Each named turn below is shown by a few rows before and after it. Which turns, in which order, take the first row of each later pair to the second? The first pair is answered.
Z_958 (before -> after):
[-1.55 -0.89  1.76 -1.66  0.25 -0.99  1.60  1.20  0.17  0.73  0.27 -0.68]  ->  [ 0.21 -1.85  0.11 -1.69 -1.18  0.77  1.37  1.56  0.36  0.83 -0.74  0.88]
[ 0.87  1.05 -0.34 -0.88  0.58 -1.95 -2.57 -0.27  0.47  2.81 -1.50 -2.53]  ->  [ 1.87  0.41 -1.21 -1.15 -0.27 -1.04 -2.51 -0.11  0.59  3.06 -2.08 -1.68]
[ 0.04 -2.30 -1.96 -0.65  2.67  3.96 -0.07  4.27 -5.00  0.62 -0.27  0.55]  ->  [-1.58 -1.06 -1.46  0.63  3.62  3.27 -0.81  3.91 -5.39 -0.57  0.95 -0.59]
Z_464 (before -> after):
[-1.77 -1.76  2.15 -1.52  2.39 -1.80  1.34  0.79 -1.24  1.98  0.86 -0.64]  ->  [ 1.14 -3.20  0.14 -2.16  0.04  0.47  1.46  1.28 -0.75  2.65 -0.89  1.63]
[ 2.18  0.75  1.47 -0.33 -0.71 -1.52 -1.09 -1.11  1.37 -0.17 -0.68 -0.93]  ->  [-0.88 -0.58  1.18  1.07  2.05 -0.95 -0.30  0.51 -1.81 -0.68  1.48 -0.95]
[-0.43  0.35  2.31  1.15 -0.45 -1.30  0.45 -2.18 -1.12 -0.09 -3.34 -1.02]  ->  [-1.42 -1.29  1.24  1.95  0.53  0.06  0.98 -0.83 -3.15 -0.26 -2.50 -0.04]
[-2.09  0.86 -1.27 -1.11  1.39 -0.81  3.71  0.73 -2.56  1.31  1.38 -0.90]  ->  [ 1.38  0.22 -2.72 -2.17 -1.51  0.72  3.49  0.39 -0.89  2.11 -0.79  0.78]
Z_265 (before -> after):
[ 2.15  1.55 -1.01  1.43 -1.91  1.31 -2.08 -0.64  1.81 -2.80  0.16  0.72]  ->  [ 1.87 -2.37  1.02 -3.13 -0.02  0.24  2.11  0.93  0.47  1.46 -0.85  1.97]
[-0.92 -3.14 -0.35 -3.07 -0.05 -0.96  0.86  0.16  0.15  2.73  0.07  0.35]  ->  [-3.45  0.21 -0.30  0.66  0.87 -1.49 -1.76 -0.98 -0.02 -0.72  2.36 -2.19]
[ 0.95  1.04  1.47 -1.40 -0.72 -1.08  0.61 -1.23  0.82  1.42 -0.74 -1.22]  ->  [ 0.24  1.84  1.55 -0.76 -0.35 -1.34  0.00 -1.48  0.78  0.66 -0.08 -1.87]
[ 0.04  2.16  0.43  6.08  2.49  2.04 -2.62  0.48  0.46 -2.60  1.02  0.33]  ->  [ 4.29 -2.08 -0.50  1.45  0.02  3.77  0.27  1.70  1.23  1.60 -2.43  4.01]
Now pairs of rows:
(two turns a pair)
[-0.34  0.89 -0.73 -1.28 -1.62  1.24  0.50 -0.79  0.27  0.55 -2.17 -0.13]  ->  [-1.27  0.06 -0.31 -1.79 -0.54  1.09  1.38 -0.09 -0.60  1.08 -1.88  0.01] -> Z_958 then Z_265
[-1.55  2.49  0.75  1.03 -1.42  2.26 -3.55 -2.58  0.80 -1.00  1.42 -2.99]  ->  [ 0.50  0.88 -1.29  0.64 -3.10  4.59 -3.50 -1.79  0.52 -0.41  0.27 -0.83] -> Z_464 then Z_464
[-2.90 -1.04  2.58 -0.85  2.39 -1.53  1.78  0.20 -0.95 -0.18  0.60 -0.22]  ->  [-0.22 -1.79 -1.72  1.47 -0.47  2.88 -0.09  1.08 -1.27 -1.99 -0.31  2.37] -> Z_464 then Z_958
[-0.55  0.46  3.14 -2.11  1.62 -2.58  1.29 -0.45  1.12  0.76 -0.36 -1.74]  ->  [-2.05 -0.14 -0.46  2.34  2.19  1.13 -0.53  1.22 -2.15 -2.41  1.71 -0.39] -> Z_265 then Z_464
[-3.56  3.29 -0.56  1.75  1.48 -2.01  0.14  0.53 -2.66 -4.38  1.41 -2.83]  ->  [-1.23 -2.44 -2.55 -1.74  0.85  0.89  3.64  3.53 -4.82 -0.66 -0.89  1.62] -> Z_464 then Z_265
[-2.05  1.68  0.59 -0.54  3.40 -0.76 -0.46 -0.37  0.69 -0.04  3.11 -2.10]  ->  [-1.01  2.82 -0.89  0.87  1.87  0.48 -2.18 -0.79  1.34 -1.45  2.93 -1.88] -> Z_265 then Z_464
[ 3.08 -4.52  0.39  0.24  0.40 -0.59  0.36 -0.14 -0.97  5.09 -4.60  3.59]  ->  [ 2.25 -4.71 -1.78  2.75  0.72  1.73 -0.68  0.81 -2.73  3.23 -3.46  4.30] -> Z_265 then Z_464
[-3.00 -0.51 -0.89  1.46  1.08 -0.36  1.73  1.64 -2.74 -0.41  2.55 -0.64]  ->  [-0.30  2.84  1.20 -0.26 -1.53 -3.04  0.48 -1.46  1.99  0.02  0.51 -2.43] -> Z_464 then Z_464
[ 6.26  1.60  0.42 -2.03 -3.96 -2.91  1.04 -2.62  3.03  0.65 -3.96  0.74]  ->  [ 5.83 -2.05 -0.13 -3.55 -2.54 -1.68  3.48 -0.47  0.38  2.76 -4.03  2.82] -> Z_265 then Z_958
[-0.08 -2.22  1.75 -2.10  1.90 -0.71  1.54  0.39  0.33  1.97 -0.66  1.06]  ->  [ 1.12  0.79  2.21 -1.21  0.27 -1.57 -0.40 -1.56  2.99  0.77 -1.14 -0.44] -> Z_958 then Z_464
[ 0.18  3.44  0.71  1.88  4.68 -1.52 -1.71 -2.54  0.43 -4.27  1.57 -1.30]  ->  [ 5.37  2.49 -1.62  0.23  0.29  0.94 -1.86 -2.91  2.74 -3.11 -1.62  1.43] -> Z_464 then Z_464
[-0.47 -0.54 -0.19  1.96  0.38 -0.39 -0.74 -0.63 -2.03 -0.82 -0.06 -0.60]  ->  [ 0.04  0.25 -0.10  1.94 -0.10 -0.50 -1.14 -1.12 -1.31 -1.07 -0.31 -0.83] -> Z_464 then Z_958
[ 2.83  2.53 -1.06  1.17 -1.77  0.21 -4.21 -1.70  0.90 -2.50 -0.05 -0.26]  ->  [ 0.28 -0.10  3.51 -3.56  2.15 -3.61  0.26 -0.89 -0.31  1.83  0.32 -1.02] -> Z_265 then Z_464
[-0.67 -3.38  0.57 -1.91  1.21 -1.51  0.14  0.72 -0.46  1.55  0.30 -0.67]  ->  [-1.16 -1.23  1.44 -1.19  1.19 -2.83 -1.06 -0.39  0.78  0.51  0.83 -2.19] -> Z_265 then Z_958
[-1.08  0.45 -0.87  2.33  0.87  2.05 -1.04 -0.34 -2.34 -1.72  1.55 -0.73]  ->  [-1.14 -1.99  0.23 -0.47  1.86  1.33  1.56  0.55 -3.26  1.04  0.92  0.13] -> Z_265 then Z_265
[-0.27 -0.63 -0.28 -0.34  1.40 -1.05  0.99  0.61 -1.38  0.12  0.47 -0.93]  ->  [ 1.75 -0.87 -1.53 -0.58 -0.50  0.36  0.58  0.48 -0.51  0.20 -0.62  0.12] -> Z_265 then Z_265
[-1.39  2.41  2.38 -0.12  2.40 -1.50  1.26 -0.64  0.84 -2.00  2.11 -5.74]  ->  [ 5.12  0.83 -0.80 -2.04 -2.96  1.83  0.74 -0.91  3.54 -0.65 -1.87 -2.24] -> Z_464 then Z_464
[ 1.09  0.91 -2.98  1.60 -1.04  3.79 -0.78  0.52 -1.14 -0.03 -0.04 -1.88]  ->  [-1.12  1.95 -1.48  2.23  0.80  2.03 -0.84  0.10 -1.51 -0.56  1.43 -3.58] -> Z_464 then Z_464
[ 1.66  1.62  3.41 -3.48 -0.88 -3.95  0.82 -1.33  2.64  1.75 -1.52 -1.45]  ->  [ 3.06 -3.14 -1.33 -2.87 -1.74  1.38  1.95  1.94 -0.85  2.36 -2.11  3.14] -> Z_464 then Z_464
[-2.51 -0.19  2.39 -2.38  0.24  0.98  1.76  1.84 -1.59  1.10  2.02  0.55]  ->  [-2.71  2.37  3.27 -1.41 -0.12 -0.32  0.23  0.36 -0.05 -0.31  2.44 -1.24] -> Z_265 then Z_958
[ 0.07 -1.19 -2.85  2.51 -0.55  3.62 -0.92  0.03 -0.81 -1.53  0.05  1.11]  ->  [-2.98 -1.33 -0.80  2.27  2.28  1.56  0.35  0.46 -2.35 -1.03  1.66 -0.38] -> Z_265 then Z_265
[ 1.09  3.34  1.77  0.29 -0.42 -2.76  0.43 -0.80  0.86  1.38  0.08 -0.10]  ->  [-1.20  1.87  1.59  0.99  1.89 -2.25  1.20  0.73 -1.73  1.24  1.64  0.20] -> Z_958 then Z_464
[ 0.70  1.04 -0.30 -0.38  0.31  0.54 -0.51 -0.34  0.48 -0.44 -0.45  0.00]  ->  [ 0.81  0.60  0.03 -1.10  0.46  0.29  0.19 -0.26  0.45  0.17 -0.77  0.18] -> Z_958 then Z_265
[-0.97 -1.39 -0.26 -0.13  0.80  1.33  1.20  0.02 -1.94  0.25 -0.58  1.08]  ->  [ 0.00 -0.42 -1.34  0.90 -0.47  2.01  0.02 -0.31 -1.18 -0.72 -0.79  1.24] -> Z_265 then Z_265
[-1.10  0.94  0.02  1.18  0.75 -0.05  0.04 -0.32 -0.07 -0.57  0.91 -0.78]  ->  [ 0.03  1.45 -0.07  0.92 -0.47 -0.04 -0.36 -0.92  0.97 -0.61  0.16 -0.70] -> Z_958 then Z_265
[ 0.08 -0.05  1.58 -1.23  0.97 -0.82  1.09  0.38 -0.89  0.94  0.49  0.00]  ->  [-0.73  0.61  1.11  0.19  1.41 -0.46  0.30  0.33 -1.44 -0.13  1.32 -0.46] -> Z_958 then Z_265
[ 2.27 -1.33 -1.95  2.49 -0.03  2.54 -0.34 -1.27  0.28 -1.32 -1.42  1.05]  ->  [ 0.70 -3.15 -1.48  1.67  1.90  2.21  1.40 -0.16 -1.47 -0.08 -0.71  1.43] -> Z_265 then Z_958
[-2.03  0.14  0.30  2.99  1.37 -0.78 -0.17 -0.75 -0.96  0.34  1.02  0.53]  ->  [ 0.51  1.51  0.78  1.89 -0.82 -1.44 -0.79 -2.18  1.71  0.76 -0.71  0.28] -> Z_464 then Z_464
[-1.25  1.71  1.20 -0.23  0.84 -1.53 -0.13 -0.88  0.65 -0.33  0.94 -2.18]  ->  [-1.45 -1.09  0.68 -1.40  1.63 -0.55  1.73  0.76 -1.09  1.13  0.76 -0.53] -> Z_958 then Z_464
[ 3.67 -1.59  0.07  0.42 -3.30  0.92  0.43  0.10 -0.33 -0.92  1.74  0.75]  ->  [ 3.62 -0.50  1.77 -0.54 -3.13 -1.15  0.44 -0.98  1.04 -0.43  1.44 -0.52] -> Z_464 then Z_265
[ 0.66 -0.72 -0.03 -1.55 -0.29 -0.62  1.71  2.17  0.78  2.30 -0.26  1.90]  ->  [-0.74  0.13  1.23 -1.30  0.79 -2.07  1.78  1.75  0.67  1.96  0.55  0.53] -> Z_265 then Z_958
[-0.13 -1.42  2.30 -1.80  2.51 -2.66  2.07  0.05 -0.52  1.47 -0.60 -1.38]  ->  [ 1.70 -3.19 -2.18  0.38  0.55  1.93  0.93  1.57 -1.96  0.03 -1.03  1.50] -> Z_464 then Z_958
[ 0.65  1.59  0.68 -0.30 -0.46 -0.80 -0.47 -1.34  1.62 -0.44 -0.62 -1.71]  ->  [ 0.70 -0.11 -1.92  1.32 -0.71  1.89 -0.71  0.17 -0.50 -1.27 -0.23  0.12] -> Z_464 then Z_265
[-0.40  2.72  2.68  1.84  0.44 -0.94  0.60  0.61 -2.43  0.44  1.99 -2.09]  ->  [ 2.29 -0.01  2.11 -1.19 -0.93  0.07  2.51  1.30 -2.03  3.21 -0.18  0.21] -> Z_265 then Z_265
[-1.57  0.83  0.42  0.84 -0.04  0.10  0.08  0.79  0.64 -2.01  1.35  0.75]  ->  [-1.18 -0.87  0.89 -0.98  0.21 -0.04  1.55  1.33  0.40 -0.31  0.76  1.50] -> Z_265 then Z_265
[-4.11  0.96  2.87  0.02  3.44 -3.08  0.88  0.55 -1.86  0.62  2.16 -3.13]  ->  [ 0.09 -2.66  2.06 -4.23  0.80 -1.59  3.32  1.27 -0.78  4.35 -1.25  0.10] -> Z_958 then Z_464
[ 1.75  1.44  0.82 -0.03 -1.09  0.90 -4.10 -2.28  1.81  0.75 -2.24  0.61]  ->  [-1.58 -0.26  3.51 -1.76  2.65 -1.37 -1.37 -1.19 -0.39  2.74 -0.76 -0.29] -> Z_464 then Z_958
[ 0.47 -1.59  1.32 -2.54  0.16 -2.52  4.60  1.85 -1.49  2.08 -0.71  1.87]  ->  [ 0.95 -0.56 -3.26  2.61 -1.52  1.67  1.18  2.46 -2.71 -2.10  0.41  3.08] -> Z_265 then Z_464
[ 0.31  0.43  2.09 -2.18 -0.34 -1.80  1.20 -0.55 -1.22  2.65 -0.41 -1.65]  ->  [-0.95 -0.01 -1.15  1.67  0.08  1.40 -0.33  0.94 -4.01 -0.06  1.19 -0.51] -> Z_265 then Z_464
[-0.58  5.51 -1.70  4.13 -1.46 -0.42 -2.01 -1.66  0.42 -1.16  2.47 -0.24]  ->  [-3.60  4.10  1.00  2.47  1.94 -2.72  0.44 -0.86 -1.31  0.61  3.76 -1.15] -> Z_464 then Z_958
[ 5.71  0.35 -4.17 -1.24 -5.26  2.62 -2.17 -0.20  0.89  1.47 -3.02  2.36]  ->  [-3.37 -1.78 -3.41  2.36  2.67  2.23 -0.48  3.21 -6.66 -0.39  2.86  0.93] -> Z_464 then Z_464
[ 1.09  0.93  1.63 -0.93 -0.74 -2.32 -0.79  0.57  0.72  0.53 -0.69  0.20]  ->  [ 0.43  1.08 -0.42  1.65 -0.71 -0.41 -2.07  1.13 -0.62 -1.43  0.43  0.63] -> Z_464 then Z_265
[-1.53  1.14  3.19 -0.44  1.59 -0.49  0.60  0.71 -0.37 -0.23 -0.22 -0.31]  ->  [ 1.18 -0.37  0.47 -0.51 -0.69  2.41  0.27  1.39 -0.17  0.00 -1.72  2.16] -> Z_958 then Z_958
[ 3.03  3.30  1.97 -1.40 -3.78 -2.51 -0.85 -1.96  4.28 -0.33 -2.24 -0.17]  ->  [ 2.27  2.34 -2.75  3.24 -3.98  2.26 -2.86  0.02  0.95 -3.52 -0.51  1.88] -> Z_464 then Z_265
[ 0.91  0.19  2.44 -2.30 -0.03 -2.05  0.79 -0.69  2.39  2.11 -0.26 -1.00]  ->  [-0.02 -3.08  0.12 -1.55  0.98  0.84  1.85  1.88 -1.06  2.27  0.40  1.40] -> Z_464 then Z_958
[-0.52  0.15  0.63 -4.11 -1.49 -3.03  2.29 -0.98 -1.60  1.68 -0.54  0.91]  ->  [-2.33  3.25 -0.77  0.62 -1.26 -2.30 -1.04 -1.63 -2.07 -2.45  1.61 -0.87] -> Z_464 then Z_265
[ 1.94  2.10  1.40 -1.34 -0.54 -3.79  1.93 -2.04  2.55  0.73  0.51 -0.97]  ->  [ 3.72  1.57 -0.04 -1.29 -2.08 -2.28  1.56 -1.82  2.88  0.79 -0.50  0.31] -> Z_265 then Z_958
[-0.46  0.73  1.87 -0.77  0.23 -1.64  0.02 -0.82  0.89  0.68  0.80 -0.90]  ->  [ 1.26  0.04  1.15 -1.48 -1.02 -0.80  0.24 -0.74  1.38  1.43 -0.22  0.09] -> Z_265 then Z_265
[-1.11 -0.50  1.29  0.22  1.24 -0.25  0.33  1.34 -0.61  0.18  1.53 -0.57]  ->  [ 1.33 -1.34  0.08 -0.87 -0.60  1.08  0.53  1.38  0.16  1.04  0.00  0.91] -> Z_265 then Z_265
[ 1.50 -0.86 -2.67  0.41 -2.79  2.70 -0.16  0.35 -0.22 -0.44 -0.83  2.46]  ->  [ 0.86  2.21  1.71 -1.44 -2.12 -1.95 -0.01 -2.12  2.78  0.37 -1.01 -0.89] -> Z_464 then Z_958
[ 0.13  0.26  0.78 -0.52 -0.20 -1.79  0.32 -0.08 -0.15  1.81  0.45 -0.73]  ->  [-0.51  0.68 -0.66  1.62 -0.20 -0.45 -1.00  0.27 -1.15  0.08  1.35 -0.65] -> Z_464 then Z_265
[ 1.99 -0.50 -3.43 -0.92 -2.82  1.28 -3.32  0.38 -0.38 -0.37 -1.47  2.98]  ->  [-0.40  1.75 -2.86  1.51 -1.47  0.36 -4.86 -0.23 -0.69 -2.55  0.37  0.87] -> Z_958 then Z_464
[ 1.53  2.79 -0.07  1.63 -1.63  0.06 -1.63 -1.35  1.84 -2.44 -0.77 -0.96]  ->  [ 2.71 -0.79 -1.97  0.38 -1.97  2.66  0.10  0.68  0.07 -0.81 -1.70  1.93] -> Z_464 then Z_265
[-1.53 -1.90 -0.60  0.17  1.44  1.01  0.52  1.26 -2.39 -0.75  0.65  1.18]  ->  [ 0.11 -1.87 -1.58  0.15 -0.09  2.00 -0.06  1.18 -1.66 -0.85 -0.35  1.99] -> Z_265 then Z_265
[ 1.89 -0.25 -1.96 -0.27 -0.40  0.57  0.85 -0.01 -1.69  0.72  1.18  2.82]  ->  [-0.76  1.11  0.07  0.40  1.74 -1.67  0.84 -0.53 -1.97  0.14  2.75  0.76] -> Z_464 then Z_464
[-1.10 -0.17  1.72 -1.23  1.35 -1.21  2.06 -0.15 -0.39  1.04  0.06 -0.74]  ->  [-1.99  0.90  0.27  1.48  1.36  0.06  0.23 -0.09 -1.24 -1.28  1.13 -1.01] -> Z_464 then Z_265
[ 1.56 -0.62  0.72  1.42 -1.54  0.03 -0.18 -0.56  0.77  1.04 -0.03  1.45]  ->  [-0.09  0.55  1.54  2.25 -0.44 -0.87 -0.60 -0.91  0.66  0.11  0.98  0.17] -> Z_958 then Z_958
[-1.94  0.28 -0.98  2.76  1.73  0.42 -0.91  1.19 -0.79 -1.86  1.01 -0.90]  ->  [-0.30 -2.71 -0.32 -1.23  1.41  0.22  1.92  1.99 -0.71  1.68 -0.82  0.85] -> Z_464 then Z_265
[ 1.54 -0.84 -1.20  0.71 -0.50  1.08 -0.27  0.86 -0.43  0.20 -1.39  1.39]  ->  [ 1.35  0.70  1.04 -0.57 -0.38 -1.43  0.01 -0.42  1.32  0.76 -1.79 -0.35] -> Z_464 then Z_265
[ 0.57  1.47  2.48  0.37  0.75 -4.28 -1.61 -2.96  3.45  0.98  2.69 -0.07]  ->  [ 3.45  0.92  0.05  0.40 -1.96 -1.90 -2.37 -2.80  4.40  0.75  1.16  1.79] -> Z_265 then Z_958
[-1.36 -2.76  1.81 -2.98  2.76 -0.87  2.96  1.88 -1.63  3.32  0.32  1.07]  ->  [-0.43 -0.49  3.52 -3.80  1.84 -2.87  2.26 -0.07  0.95  3.44 -0.53 -0.52] -> Z_464 then Z_464
[ 6.54 -2.69 -1.22 -0.06 -6.72  4.47 -0.72 -0.83  2.73  2.49 -2.08  0.76]  ->  [ 5.27  1.84  2.06  0.58 -6.21  0.43 -2.28 -3.61  5.62  0.98 -1.26 -3.21] -> Z_464 then Z_265
[ 0.36  1.07  1.67 -1.59 -0.87 -2.18 -0.08 -1.50  2.92  0.92 -0.84 -1.47]  ->  [-2.98  0.48  1.72  0.12  2.03 -2.17  0.25 -0.22  0.08  0.03  1.45 -1.89] -> Z_958 then Z_464
[ 0.96  1.29  0.36  1.00  0.27  0.09 -1.65 -0.95  1.76 -1.21 -1.58  0.15]  ->  [ 0.90  0.95  1.40 -0.24  0.72 -0.94 -0.68 -1.05  1.92 -0.22 -1.85 -0.13] -> Z_958 then Z_958
[ 1.15  1.59  1.58 -0.43 -1.42 -0.33 -0.79 -0.96  3.20 -0.39  0.48 -0.04]  ->  [ 1.19  0.35 -0.89  1.24 -1.62  2.27 -1.28  0.48  1.30 -1.65  1.10  1.46] -> Z_464 then Z_265
[ 0.97 -1.77 -2.36 -2.07 -0.11 -0.33  1.03 -0.69  0.15  1.04 -4.85  0.85]  ->  [-0.54  2.10 -1.00  0.12  0.38 -2.26 -1.17 -2.57  1.64 -1.34 -3.53 -2.12] -> Z_464 then Z_265
[ 1.00 -0.88  2.00 -0.36  1.20 -0.15  1.49  2.01  3.03  0.49  2.02 -0.79]  ->  [ 0.28 -0.11  0.84  1.73  1.20  0.87  0.21  2.08  2.38 -1.30  2.99 -1.05] -> Z_464 then Z_265
[-0.84 -2.20 -0.01 -1.21  0.48  0.05  2.48 -1.17 -1.52  0.04  0.07  1.49]  ->  [-1.68  0.32  1.51 -0.43  0.72 -1.78  1.21 -2.56 -0.24 -1.08  0.81 -0.52] -> Z_464 then Z_265
[ 4.27 -2.24 -4.62 -4.26 -1.83  1.79  3.52  1.85  1.71  4.45 -4.43  2.80]  ->  [ 1.25  7.25 -2.75  2.32 -1.72 -1.62 -2.88 -2.76  5.24 -2.38 -1.09 -3.75] -> Z_958 then Z_464
[-0.07  0.61  1.76 -0.07 -1.86 -0.37 -0.25 -1.75 -0.72 -0.88 -0.39 -0.60]  ->  [-1.34 -0.48  1.72  0.12 -0.63  0.02  0.39 -0.90 -2.35 -0.83  0.43 -0.31] -> Z_958 then Z_464
[ 0.04 -1.88 -1.69 -0.98  1.37  1.04  0.66  2.05 -0.27  2.49 -0.09  2.33]  ->  [-1.24 -1.23 -2.33  0.88  2.11  1.50 -0.20  2.15 -1.14  0.97  1.01  1.80] -> Z_958 then Z_265
[ 1.18 -0.82 -0.34 -0.47  0.98 -0.27  2.71 -0.19  0.98  1.79 -1.89  2.50]  ->  [ 1.24  1.92 -1.57  2.80 -0.08  0.45 -0.05 -1.19  1.78 -1.29 -1.18  1.56] -> Z_265 then Z_265
[-0.03  2.27 -0.31  2.20 -1.18 -0.65  0.67 -2.00 -0.94 -1.07  1.15 -3.93]  ->  [ 2.32 -0.15  0.12 -1.43 -2.28 -0.63  2.83 -1.58 -0.11  2.16 -1.15 -2.16] -> Z_958 then Z_958
[-1.04  0.88  0.14  0.51  0.97 -1.43 -2.13  0.06  1.17 -1.97  1.24 -2.69]  ->  [-1.12 -2.88 -0.44 -1.31  1.99 -0.04  0.41  2.13 -1.21  0.38  0.88 -0.32] -> Z_958 then Z_464
[ 0.31  1.41  1.18 -2.87 -1.34 -0.52  0.08 -2.23 -3.69  0.77 -0.02  2.52]  ->  [ 0.06  2.86  1.46 -2.04 -1.56 -1.11 -1.03 -3.09 -3.00 -0.16  0.23  1.59] -> Z_958 then Z_464
[ 0.68 -1.82 -0.63 -0.26 -0.88  1.10  0.81 -0.90 -0.31  1.00 -1.31  0.33]  ->  [-1.46 -0.07 -0.09  1.82  0.38  0.25 -0.41 -1.19 -0.81 -0.83  0.32 -1.22] -> Z_958 then Z_958
[-2.65  0.43  1.56  0.25 -0.29  0.03 -1.58 -0.29  0.53 -0.21  0.69  0.54]  ->  [-2.30  0.74  1.36  0.20 -0.71 -0.09 -1.79 -0.45  0.91 -0.33  0.60  0.45] -> Z_265 then Z_464
[-1.26  0.30  0.40  0.22 -0.74  0.48 -0.96 -0.96  0.71 -1.03 -0.41 -1.17]  ->  [-1.98 -1.27  0.27 -0.15  0.24  0.87  0.00  0.11 -0.73 -0.43 -0.10 -0.53] -> Z_958 then Z_464
[-0.02 -1.26 -1.79  0.32 -0.42  1.81  0.07  1.73 -0.23 -0.13 -0.08 -0.39]  ->  [-1.10 -0.65 -1.44  1.15  0.18  1.39 -0.32  1.56 -0.52 -0.78  0.69 -1.10] -> Z_265 then Z_265
[ 0.70  1.35  0.63  0.82  0.96 -0.31  0.91  0.84 -0.11  1.28 -0.92  0.10]  ->  [ 0.76  0.93  0.04  1.08  0.82  0.47  0.93  1.11 -0.45  1.19 -0.90  0.65] -> Z_464 then Z_958
